500 stands for zero in the data rows.
The table:
[614 576 579 456 340 577 467 395 285 543 578 587 647 499 204 484 339 695 299 378 579 405 343 531 360 187 751 577 503 325 480 644 300 532 309 475 534 553 407 438 396 503 544 365 520 442 437 655]
[545 543 423 668 710 556 524 638 616 552 495 309 479 639 594 449 455 298 442 523 425 511 646 727 444 865 515 587 452 531 599 607 752 557 606 473 457 309 583 482 751 528 607 555 473 475 649 383]
[474 782 589 676 504 605 593 579 635 532 610 285 652 589 745 382 374 348 307 345 625 505 527 571 267 631 456 561 489 518 547 493 529 553 664 477 504 453 493 376 676 470 798 548 456 507 447 407]
[380 387 510 490 473 343 563 410 528 417 327 798 387 381 539 673 612 478 675 647 536 475 658 302 662 431 331 487 457 618 357 323 623 420 601 567 630 758 361 716 531 584 442 557 421 648 283 459]
[356 495 639 316 462 528 717 498 590 392 482 660 402 506 600 573 662 579 584 569 605 419 551 294 462 260 366 444 535 476 485 208 472 555 612 502 703 759 364 596 518 522 597 410 611 703 209 521]
[700 367 533 492 518 420 449 477 300 527 488 566 514 462 149 471 458 634 501 538 484 448 368 637 547 397 775 550 595 386 463 726 396 495 301 483 454 449 537 369 401 432 400 396 656 272 657 598]
[382 637 372 676 625 617 404 442 647 630 595 262 640 607 745 447 390 431 309 404 411 632 654 618 476 685 449 602 341 666 663 489 679 549 522 465 358 314 682 482 522 536 540 680 318 631 589 529]
[531 496 426 709 674 599 454 660 583 531 521 271 506 679 633 467 448 331 447 538 389 508 664 648 441 840 568 553 445 545 588 630 732 572 571 468 463 368 580 457 733 501 556 563 460 447 667 369]
[332 417 581 236 445 386 484 659 537 317 485 598 297 431 585 539 665 443 749 571 503 577 354 247 602 451 245 307 601 493 456 231 363 447 619 543 619 615 473 636 394 489 475 428 520 536 341 417]
[384 385 470 460 417 391 590 414 574 400 289 777 354 423 567 687 620 511 663 638 504 396 617 294 667 415 295 529 436 603 384 364 590 441 557 537 628 754 330 714 500 599 422 574 442 678 355 450]
[383 385 497 331 475 502 629 398 713 408 427 576 379 522 595 647 659 604 709 640 345 639 626 354 632 359 300 452 486 624 516 191 563 444 565 540 577 591 585 654 316 563 315 577 554 675 394 616]
[391 431 535 433 432 364 674 375 579 351 262 754 356 318 574 563 658 490 721 660 613 389 505 227 598 443 228 457 516 642 349 313 487 370 624 554 616 724 337 584 433 539 499 562 540 593 406 427]
[454 757 528 680 573 652 578 550 527 548 644 364 611 591 792 353 427 375 239 346 639 450 574 579 282 587 473 580 447 494 581 564 569 598 594 439 507 433 448 413 731 475 747 552 412 556 442 429]
[477 275 564 290 581 504 590 609 617 382 352 590 283 558 509 642 722 502 808 728 414 507 632 446 612 478 428 428 576 533 474 361 654 531 635 473 666 634 524 675 599 504 379 460 712 559 379 467]
[369 413 538 262 391 435 463 652 644 312 417 564 271 507 528 645 639 394 803 554 419 626 443 302 680 462 289 363 525 461 513 233 453 458 616 499 663 615 471 780 434 524 419 486 391 530 374 433]
[406 338 556 279 658 478 641 668 531 346 494 678 211 460 566 552 751 528 695 710 482 412 577 358 611 410 364 417 598 571 484 406 579 547 581 485 591 633 486 544 510 403 468 352 747 580 435 483]
[553 451 438 456 375 489 390 237 385 621 509 519 669 416 279 434 395 793 403 431 456 585 363 496 549 303 663 540 547 466 475 583 293 428 278 523 370 401 625 339 219 478 352 516 570 429 603 702]
[406 279 574 305 655 459 656 647 503 377 469 717 294 403 543 573 768 541 724 679 503 370 589 373 626 399 353 423 607 562 463 370 591 567 614 423 599 627 466 588 534 449 474 373 730 595 449 496]
[480 533 417 695 763 564 453 707 553 554 551 372 456 652 630 458 458 310 446 494 465 486 696 693 511 822 545 540 445 531 626 661 749 617 590 440 423 408 573 494 795 483 551 536 411 508 614 378]
[704 356 491 449 510 478 377 524 232 529 499 602 504 378 206 492 512 671 477 567 487 380 425 624 538 364 775 504 555 378 512 719 433 546 296 487 411 400 499 406 402 467 409 324 618 393 659 591]
[522 580 491 660 754 534 530 661 551 543 567 320 461 547 683 317 499 322 447 543 493 458 587 670 454 819 478 530 548 544 551 638 641 575 589 487 389 351 552 347 705 421 632 496 527 449 680 343]
[397 481 658 291 427 552 690 501 619 388 487 587 398 504 586 559 653 531 592 551 588 432 502 369 448 294 383 413 589 511 464 269 458 500 674 489 684 764 428 604 537 553 533 497 672 623 273 487]
[468 607 421 659 609 587 481 397 689 596 553 219 669 645 755 473 381 401 340 395 356 682 661 616 471 733 426 562 428 611 583 465 635 483 566 531 354 361 640 466 529 529 515 689 346 545 608 517]
[409 753 450 633 542 521 357 676 580 480 585 244 531 514 749 367 414 195 473 369 537 588 374 531 446 790 371 460 478 515 565 551 461 449 581 528 452 355 539 440 598 465 660 528 290 407 564 321]
[464 582 452 645 756 577 513 720 498 587 633 359 487 509 708 328 518 339 412 513 539 426 621 630 468 789 488 573 506 584 600 640 721 635 570 467 398 309 539 383 709 466 670 499 506 445 650 386]
[449 669 405 791 609 475 489 463 506 550 499 452 631 384 752 412 390 328 345 440 615 347 613 495 442 743 329 605 433 659 456 591 584 494 546 498 380 386 385 385 610 506 659 610 301 528 549 363]
[709 477 576 510 254 565 372 380 320 583 530 593 689 613 165 621 336 680 293 358 503 465 436 612 408 212 845 530 410 302 501 584 372 516 303 451 536 573 459 552 456 548 457 460 410 453 381 660]
[735 518 554 502 277 575 437 379 359 572 504 520 610 649 184 579 303 654 347 384 501 513 434 615 390 235 811 529 482 302 469 559 361 465 331 527 479 573 476 532 452 539 466 445 458 412 420 643]
[364 796 414 622 573 493 362 710 501 550 652 317 518 415 744 338 399 219 376 370 552 559 396 497 466 795 340 498 456 492 615 530 486 522 542 544 412 336 540 493 580 457 617 478 230 491 546 336]
[614 504 474 398 337 424 263 502 294 531 520 499 560 382 218 485 397 556 479 354 492 514 163 484 506 422 662 478 489 279 439 606 203 418 310 570 438 412 470 469 274 478 418 401 426 287 518 560]
[484 754 432 783 560 449 556 433 541 566 433 411 608 438 697 407 389 312 362 474 604 441 531 517 436 783 378 575 443 694 437 618 580 381 562 541 390 407 439 347 662 540 677 630 313 463 637 325]
[679 338 528 455 500 516 432 485 268 537 529 543 513 421 174 473 449 705 496 491 503 434 378 611 460 410 837 492 535 360 459 730 419 538 281 492 388 426 514 370 395 415 424 377 662 308 650 596]
[431 638 401 690 542 580 457 419 698 633 571 196 615 620 743 462 434 411 316 437 352 650 607 610 472 741 419 583 427 654 628 481 653 513 520 507 341 300 681 469 525 509 476 698 368 592 606 510]
[431 368 495 455 419 376 607 388 577 370 257 772 390 465 541 689 613 439 716 609 496 471 587 300 635 473 299 449 444 600 375 294 610 391 646 573 632 783 389 717 496 609 437 604 484 639 398 406]
[678 335 501 448 525 455 441 493 303 549 501 555 565 436 190 461 405 707 460 506 507 438 343 676 500 398 773 535 597 372 464 712 384 493 298 488 410 419 525 371 423 407 413 347 670 262 634 577]
[701 455 508 529 271 555 409 376 350 556 537 580 600 616 219 579 339 672 339 328 515 456 464 609 382 243 805 531 419 286 479 620 375 566 319 451 532 569 473 566 464 526 485 456 457 493 372 650]
[552 610 478 655 734 542 520 673 577 539 546 308 528 548 668 336 500 323 424 523 514 476 563 659 407 785 484 523 514 563 571 653 642 573 573 432 440 367 586 367 724 450 622 472 525 404 663 315]
[479 259 521 323 608 464 597 640 580 393 442 699 311 523 496 677 727 512 742 704 413 451 671 435 648 455 432 457 565 507 506 397 652 579 595 478 653 638 508 692 578 522 374 427 659 616 368 473]
[436 675 413 668 595 592 459 466 647 578 580 236 632 625 757 440 432 403 334 416 409 692 632 645 476 761 398 550 430 666 641 458 725 473 545 492 391 313 703 426 513 573 512 709 365 587 594 493]
[481 600 475 677 727 542 546 634 561 553 577 300 500 499 704 350 452 347 439 513 482 463 569 704 412 805 482 538 543 578 561 655 636 548 598 473 428 314 524 363 754 482 617 522 545 414 644 348]
[597 490 446 437 358 477 397 254 340 621 538 449 635 416 251 465 434 779 431 435 450 587 380 538 541 289 641 507 499 477 498 593 299 450 282 534 310 371 595 401 169 509 343 522 519 447 648 713]
[462 678 456 792 572 485 543 470 547 543 417 426 589 449 728 366 409 286 349 455 598 454 540 513 431 802 385 566 391 670 455 583 557 373 583 535 456 404 410 346 641 523 680 646 381 474 598 302]
[397 421 565 430 480 326 682 389 573 421 323 746 380 312 550 553 653 508 702 661 572 424 497 257 614 415 247 460 511 615 355 342 487 331 623 566 627 723 329 516 485 526 432 555 548 618 375 428]
[593 450 437 459 367 458 432 271 346 588 569 462 584 403 227 440 428 763 399 449 427 596 361 523 523 316 672 531 500 466 470 576 317 443 260 487 331 368 593 389 179 463 309 514 564 418 600 744]
[621 336 465 440 515 449 442 509 254 566 521 636 564 408 200 421 506 677 488 500 505 349 429 618 549 366 791 522 552 347 464 746 384 552 297 485 411 365 564 399 444 428 420 350 637 363 676 611]
[747 333 480 469 495 432 435 501 303 596 465 556 540 427 150 472 463 674 502 527 504 375 367 615 488 429 747 537 605 353 428 745 417 520 286 470 444 450 530 376 429 459 428 341 635 286 633 569]
[606 530 429 423 302 401 286 534 310 517 550 530 542 403 199 457 371 512 496 354 518 599 132 467 510 379 652 444 506 324 462 648 197 451 283 519 473 407 486 480 287 454 398 367 421 265 530 541]
[390 452 700 299 439 552 707 520 601 366 465 582 443 525 610 563 657 548 631 562 620 490 511 301 437 300 388 394 615 495 449 240 455 507 683 505 673 787 412 607 491 507 563 454 674 584 266 481]
[481 706 460 816 570 483 523 435 543 542 396 449 636 403 676 369 329 317 355 416 643 422 563 518 421 812 336 577 426 688 434 598 581 368 592 536 400 432 392 363 634 512 656 651 340 488 603 315]
[688 478 487 530 318 585 370 409 300 608 550 569 639 587 214 590 358 670 324 370 510 451 492 608 395 204 807 572 428 279 520 615 361 584 315 520 548 586 459 552 522 560 492 451 419 458 397 633]
[640 400 414 467 311 514 353 278 384 602 523 474 647 530 215 590 385 721 412 432 368 613 408 559 525 349 716 566 459 440 548 572 341 471 263 531 363 442 590 457 263 532 245 573 452 445 601 739]
[534 732 501 748 478 681 545 533 677 573 535 252 645 745 668 485 361 316 289 380 540 523 607 621 349 644 509 574 403 499 593 506 621 547 583 450 523 477 495 504 729 508 676 579 386 564 451 453]
[325 379 501 312 464 476 587 374 678 399 452 563 396 541 605 667 661 592 701 631 368 663 631 373 616 390 285 442 492 634 492 177 554 476 597 502 545 601 585 639 312 577 329 605 595 714 360 607]
[402 253 539 333 616 459 570 609 548 384 441 674 274 542 481 646 718 518 796 697 427 436 675 453 639 446 391 371 561 505 482 382 696 535 602 460 669 649 485 681 566 546 416 452 649 608 436 527]
[501 620 387 837 536 474 462 440 630 586 360 449 596 531 616 480 367 275 398 483 543 463 622 565 490 808 393 599 387 665 491 615 633 396 579 516 472 384 438 458 691 555 575 723 258 523 589 341]
[408 532 663 329 413 564 692 493 575 350 481 635 391 547 578 586 616 567 603 573 578 476 492 291 418 313 370 416 577 513 458 220 444 488 647 496 677 742 413 598 494 529 629 453 671 612 224 474]
[509 587 484 639 731 539 537 648 555 544 581 280 493 564 686 325 498 312 434 516 557 472 561 668 418 810 499 567 544 568 560 669 675 588 599 473 424 341 567 353 711 446 669 512 538 442 684 370]
[366 508 648 315 452 557 704 482 533 350 530 673 414 483 623 567 668 553 620 527 590 426 538 344 443 242 357 402 556 478 464 255 472 558 631 502 709 751 360 581 493 486 575 455 647 675 236 534]
[411 726 427 611 536 507 368 660 550 517 602 262 500 529 768 366 406 220 426 366 538 582 388 502 462 764 371 477 489 519 596 576 466 444 564 498 426 311 528 442 598 437 623 525 320 446 597 377]
[657 537 623 456 317 543 459 370 338 532 548 501 631 495 211 456 328 726 346 373 609 453 327 554 343 224 760 553 526 323 431 586 290 500 364 493 509 541 472 395 414 501 513 410 554 384 452 571]
[434 277 553 323 622 430 596 617 555 391 460 686 282 517 485 651 745 530 722 734 386 487 679 421 673 472 437 396 549 554 512 363 665 596 574 476 639 693 448 686 569 505 419 432 604 612 430 484]
[315 438 544 286 496 499 630 402 620 386 531 509 431 434 652 525 721 569 667 613 442 560 552 274 620 347 280 393 567 679 485 216 505 499 637 502 529 580 558 508 260 505 387 525 680 686 427 630]
[616 502 459 425 316 445 325 548 276 552 521 482 527 421 231 449 381 555 503 356 537 599 193 443 524 372 672 431 494 272 458 646 190 435 265 545 457 396 491 481 262 484 435 416 380 319 565 534]
[739 312 446 482 470 478 382 488 314 598 469 574 535 547 143 576 441 646 518 527 413 486 440 673 548 426 865 536 530 346 460 747 436 499 298 511 461 463 595 495 509 466 343 405 559 318 646 613]
[329 477 557 231 453 390 503 600 583 314 483 594 308 387 624 555 699 405 804 564 493 545 367 286 612 428 235 356 558 454 440 264 368 504 643 528 654 630 424 633 370 478 494 403 493 539 351 410]
[664 526 591 457 310 519 488 382 363 545 526 526 617 514 214 499 357 707 348 376 612 468 304 556 358 210 750 548 513 299 480 584 253 511 369 492 526 556 405 416 400 458 535 396 597 394 432 642]
[308 381 448 328 482 489 571 424 637 429 517 612 378 488 603 612 681 637 661 642 344 625 655 313 672 364 258 449 472 616 579 184 550 548 565 493 559 621 578 707 359 508 342 573 504 759 384 635]
[388 735 475 566 530 513 347 651 609 520 591 285 539 485 741 352 409 181 436 338 554 601 382 497 421 801 346 463 457 473 556 535 466 515 566 531 419 306 501 447 595 446 614 507 293 383 607 353]
[569 405 403 509 352 458 354 276 361 637 554 503 617 492 239 533 406 723 409 404 397 600 460 540 567 303 730 539 438 447 506 551 414 473 246 472 364 367 604 490 245 546 302 546 403 499 555 755]
Every row belongs to one group in each of 4 separate groupings.
Some rows of the table again, each followed by its group in each grouping, the grouping that moves the rows most first:
[325 379 501 312 464 476 587 374 678 399 452 563 396 541 605 667 661 592 701 631 368 663 631 373 616 390 285 442 492 634 492 177 554 476 597 502 545 601 585 639 312 577 329 605 595 714 360 607] : A D I K
[735 518 554 502 277 575 437 379 359 572 504 520 610 649 184 579 303 654 347 384 501 513 434 615 390 235 811 529 482 302 469 559 361 465 331 527 479 573 476 532 452 539 466 445 458 412 420 643] : B E I K
[434 277 553 323 622 430 596 617 555 391 460 686 282 517 485 651 745 530 722 734 386 487 679 421 673 472 437 396 549 554 512 363 665 596 574 476 639 693 448 686 569 505 419 432 604 612 430 484] : A F I L
[747 333 480 469 495 432 435 501 303 596 465 556 540 427 150 472 463 674 502 527 504 375 367 615 488 429 747 537 605 353 428 745 417 520 286 470 444 450 530 376 429 459 428 341 635 286 633 569] : B F J K
[464 582 452 645 756 577 513 720 498 587 633 359 487 509 708 328 518 339 412 513 539 426 621 630 468 789 488 573 506 584 600 640 721 635 570 467 398 309 539 383 709 466 670 499 506 445 650 386] : C F J L
[704 356 491 449 510 478 377 524 232 529 499 602 504 378 206 492 512 671 477 567 487 380 425 624 538 364 775 504 555 378 512 719 433 546 296 487 411 400 499 406 402 467 409 324 618 393 659 591] : B F J L
[384 385 470 460 417 391 590 414 574 400 289 777 354 423 567 687 620 511 663 638 504 396 617 294 667 415 295 529 436 603 384 364 590 441 557 537 628 754 330 714 500 599 422 574 442 678 355 450] : A G I L
[397 481 658 291 427 552 690 501 619 388 487 587 398 504 586 559 653 531 592 551 588 432 502 369 448 294 383 413 589 511 464 269 458 500 674 489 684 764 428 604 537 553 533 497 672 623 273 487] : A E J K
[356 495 639 316 462 528 717 498 590 392 482 660 402 506 600 573 662 579 584 569 605 419 551 294 462 260 366 444 535 476 485 208 472 555 612 502 703 759 364 596 518 522 597 410 611 703 209 521] : A E J L
[474 782 589 676 504 605 593 579 635 532 610 285 652 589 745 382 374 348 307 345 625 505 527 571 267 631 456 561 489 518 547 493 529 553 664 477 504 453 493 376 676 470 798 548 456 507 447 407] : C E J K
[553 451 438 456 375 489 390 237 385 621 509 519 669 416 279 434 395 793 403 431 456 585 363 496 549 303 663 540 547 466 475 583 293 428 278 523 370 401 625 339 219 478 352 516 570 429 603 702] : B D J K
[522 580 491 660 754 534 530 661 551 543 567 320 461 547 683 317 499 322 447 543 493 458 587 670 454 819 478 530 548 544 551 638 641 575 589 487 389 351 552 347 705 421 632 496 527 449 680 343] : C F J K
[383 385 497 331 475 502 629 398 713 408 427 576 379 522 595 647 659 604 709 640 345 639 626 354 632 359 300 452 486 624 516 191 563 444 565 540 577 591 585 654 316 563 315 577 554 675 394 616] : A D I K
[380 387 510 490 473 343 563 410 528 417 327 798 387 381 539 673 612 478 675 647 536 475 658 302 662 431 331 487 457 618 357 323 623 420 601 567 630 758 361 716 531 584 442 557 421 648 283 459] : A G I L
[679 338 528 455 500 516 432 485 268 537 529 543 513 421 174 473 449 705 496 491 503 434 378 611 460 410 837 492 535 360 459 730 419 538 281 492 388 426 514 370 395 415 424 377 662 308 650 596] : B F J K
[369 413 538 262 391 435 463 652 644 312 417 564 271 507 528 645 639 394 803 554 419 626 443 302 680 462 289 363 525 461 513 233 453 458 616 499 663 615 471 780 434 524 419 486 391 530 374 433] : A H I K
[449 669 405 791 609 475 489 463 506 550 499 452 631 384 752 412 390 328 345 440 615 347 613 495 442 743 329 605 433 659 456 591 584 494 546 498 380 386 385 385 610 506 659 610 301 528 549 363] : C G J L
[509 587 484 639 731 539 537 648 555 544 581 280 493 564 686 325 498 312 434 516 557 472 561 668 418 810 499 567 544 568 560 669 675 588 599 473 424 341 567 353 711 446 669 512 538 442 684 370] : C F J K
[406 279 574 305 655 459 656 647 503 377 469 717 294 403 543 573 768 541 724 679 503 370 589 373 626 399 353 423 607 562 463 370 591 567 614 423 599 627 466 588 534 449 474 373 730 595 449 496] : A F J L
[621 336 465 440 515 449 442 509 254 566 521 636 564 408 200 421 506 677 488 500 505 349 429 618 549 366 791 522 552 347 464 746 384 552 297 485 411 365 564 399 444 428 420 350 637 363 676 611] : B F J L
[402 253 539 333 616 459 570 609 548 384 441 674 274 542 481 646 718 518 796 697 427 436 675 453 639 446 391 371 561 505 482 382 696 535 602 460 669 649 485 681 566 546 416 452 649 608 436 527] : A F I L
[391 431 535 433 432 364 674 375 579 351 262 754 356 318 574 563 658 490 721 660 613 389 505 227 598 443 228 457 516 642 349 313 487 370 624 554 616 724 337 584 433 539 499 562 540 593 406 427] : A G J K
[664 526 591 457 310 519 488 382 363 545 526 526 617 514 214 499 357 707 348 376 612 468 304 556 358 210 750 548 513 299 480 584 253 511 369 492 526 556 405 416 400 458 535 396 597 394 432 642] : B E J K
[501 620 387 837 536 474 462 440 630 586 360 449 596 531 616 480 367 275 398 483 543 463 622 565 490 808 393 599 387 665 491 615 633 396 579 516 472 384 438 458 691 555 575 723 258 523 589 341] : C G I K
[484 754 432 783 560 449 556 433 541 566 433 411 608 438 697 407 389 312 362 474 604 441 531 517 436 783 378 575 443 694 437 618 580 381 562 541 390 407 439 347 662 540 677 630 313 463 637 325] : C G J K
[332 417 581 236 445 386 484 659 537 317 485 598 297 431 585 539 665 443 749 571 503 577 354 247 602 451 245 307 601 493 456 231 363 447 619 543 619 615 473 636 394 489 475 428 520 536 341 417] : A H J K
[315 438 544 286 496 499 630 402 620 386 531 509 431 434 652 525 721 569 667 613 442 560 552 274 620 347 280 393 567 679 485 216 505 499 637 502 529 580 558 508 260 505 387 525 680 686 427 630] : A D J K
[390 452 700 299 439 552 707 520 601 366 465 582 443 525 610 563 657 548 631 562 620 490 511 301 437 300 388 394 615 495 449 240 455 507 683 505 673 787 412 607 491 507 563 454 674 584 266 481] : A E J K
[468 607 421 659 609 587 481 397 689 596 553 219 669 645 755 473 381 401 340 395 356 682 661 616 471 733 426 562 428 611 583 465 635 483 566 531 354 361 640 466 529 529 515 689 346 545 608 517] : C D I K
[531 496 426 709 674 599 454 660 583 531 521 271 506 679 633 467 448 331 447 538 389 508 664 648 441 840 568 553 445 545 588 630 732 572 571 468 463 368 580 457 733 501 556 563 460 447 667 369] : C F I K
[614 576 579 456 340 577 467 395 285 543 578 587 647 499 204 484 339 695 299 378 579 405 343 531 360 187 751 577 503 325 480 644 300 532 309 475 534 553 407 438 396 503 544 365 520 442 437 655] : B E J L
[552 610 478 655 734 542 520 673 577 539 546 308 528 548 668 336 500 323 424 523 514 476 563 659 407 785 484 523 514 563 571 653 642 573 573 432 440 367 586 367 724 450 622 472 525 404 663 315] : C F J K
[616 502 459 425 316 445 325 548 276 552 521 482 527 421 231 449 381 555 503 356 537 599 193 443 524 372 672 431 494 272 458 646 190 435 265 545 457 396 491 481 262 484 435 416 380 319 565 534] : B H J K
[454 757 528 680 573 652 578 550 527 548 644 364 611 591 792 353 427 375 239 346 639 450 574 579 282 587 473 580 447 494 581 564 569 598 594 439 507 433 448 413 731 475 747 552 412 556 442 429] : C E J L
[329 477 557 231 453 390 503 600 583 314 483 594 308 387 624 555 699 405 804 564 493 545 367 286 612 428 235 356 558 454 440 264 368 504 643 528 654 630 424 633 370 478 494 403 493 539 351 410] : A H J K
[545 543 423 668 710 556 524 638 616 552 495 309 479 639 594 449 455 298 442 523 425 511 646 727 444 865 515 587 452 531 599 607 752 557 606 473 457 309 583 482 751 528 607 555 473 475 649 383] : C F I K
[534 732 501 748 478 681 545 533 677 573 535 252 645 745 668 485 361 316 289 380 540 523 607 621 349 644 509 574 403 499 593 506 621 547 583 450 523 477 495 504 729 508 676 579 386 564 451 453] : C E I K
[364 796 414 622 573 493 362 710 501 550 652 317 518 415 744 338 399 219 376 370 552 559 396 497 466 795 340 498 456 492 615 530 486 522 542 544 412 336 540 493 580 457 617 478 230 491 546 336] : C H J L
[406 338 556 279 658 478 641 668 531 346 494 678 211 460 566 552 751 528 695 710 482 412 577 358 611 410 364 417 598 571 484 406 579 547 581 485 591 633 486 544 510 403 468 352 747 580 435 483] : A F J L
[409 753 450 633 542 521 357 676 580 480 585 244 531 514 749 367 414 195 473 369 537 588 374 531 446 790 371 460 478 515 565 551 461 449 581 528 452 355 539 440 598 465 660 528 290 407 564 321] : C H J K
[477 275 564 290 581 504 590 609 617 382 352 590 283 558 509 642 722 502 808 728 414 507 632 446 612 478 428 428 576 533 474 361 654 531 635 473 666 634 524 675 599 504 379 460 712 559 379 467] : A F I K
[593 450 437 459 367 458 432 271 346 588 569 462 584 403 227 440 428 763 399 449 427 596 361 523 523 316 672 531 500 466 470 576 317 443 260 487 331 368 593 389 179 463 309 514 564 418 600 744] : B D J K
[688 478 487 530 318 585 370 409 300 608 550 569 639 587 214 590 358 670 324 370 510 451 492 608 395 204 807 572 428 279 520 615 361 584 315 520 548 586 459 552 522 560 492 451 419 458 397 633] : B E I L
[431 638 401 690 542 580 457 419 698 633 571 196 615 620 743 462 434 411 316 437 352 650 607 610 472 741 419 583 427 654 628 481 653 513 520 507 341 300 681 469 525 509 476 698 368 592 606 510] : C D I K
[597 490 446 437 358 477 397 254 340 621 538 449 635 416 251 465 434 779 431 435 450 587 380 538 541 289 641 507 499 477 498 593 299 450 282 534 310 371 595 401 169 509 343 522 519 447 648 713] : B D J K
[678 335 501 448 525 455 441 493 303 549 501 555 565 436 190 461 405 707 460 506 507 438 343 676 500 398 773 535 597 372 464 712 384 493 298 488 410 419 525 371 423 407 413 347 670 262 634 577] : B F J K
[569 405 403 509 352 458 354 276 361 637 554 503 617 492 239 533 406 723 409 404 397 600 460 540 567 303 730 539 438 447 506 551 414 473 246 472 364 367 604 490 245 546 302 546 403 499 555 755] : B D I L
[739 312 446 482 470 478 382 488 314 598 469 574 535 547 143 576 441 646 518 527 413 486 440 673 548 426 865 536 530 346 460 747 436 499 298 511 461 463 595 495 509 466 343 405 559 318 646 613] : B F I K
[411 726 427 611 536 507 368 660 550 517 602 262 500 529 768 366 406 220 426 366 538 582 388 502 462 764 371 477 489 519 596 576 466 444 564 498 426 311 528 442 598 437 623 525 320 446 597 377] : C H J K
[408 532 663 329 413 564 692 493 575 350 481 635 391 547 578 586 616 567 603 573 578 476 492 291 418 313 370 416 577 513 458 220 444 488 647 496 677 742 413 598 494 529 629 453 671 612 224 474] : A E J K
[479 259 521 323 608 464 597 640 580 393 442 699 311 523 496 677 727 512 742 704 413 451 671 435 648 455 432 457 565 507 506 397 652 579 595 478 653 638 508 692 578 522 374 427 659 616 368 473] : A F I L
[700 367 533 492 518 420 449 477 300 527 488 566 514 462 149 471 458 634 501 538 484 448 368 637 547 397 775 550 595 386 463 726 396 495 301 483 454 449 537 369 401 432 400 396 656 272 657 598] : B F J K
[606 530 429 423 302 401 286 534 310 517 550 530 542 403 199 457 371 512 496 354 518 599 132 467 510 379 652 444 506 324 462 648 197 451 283 519 473 407 486 480 287 454 398 367 421 265 530 541] : B H J K
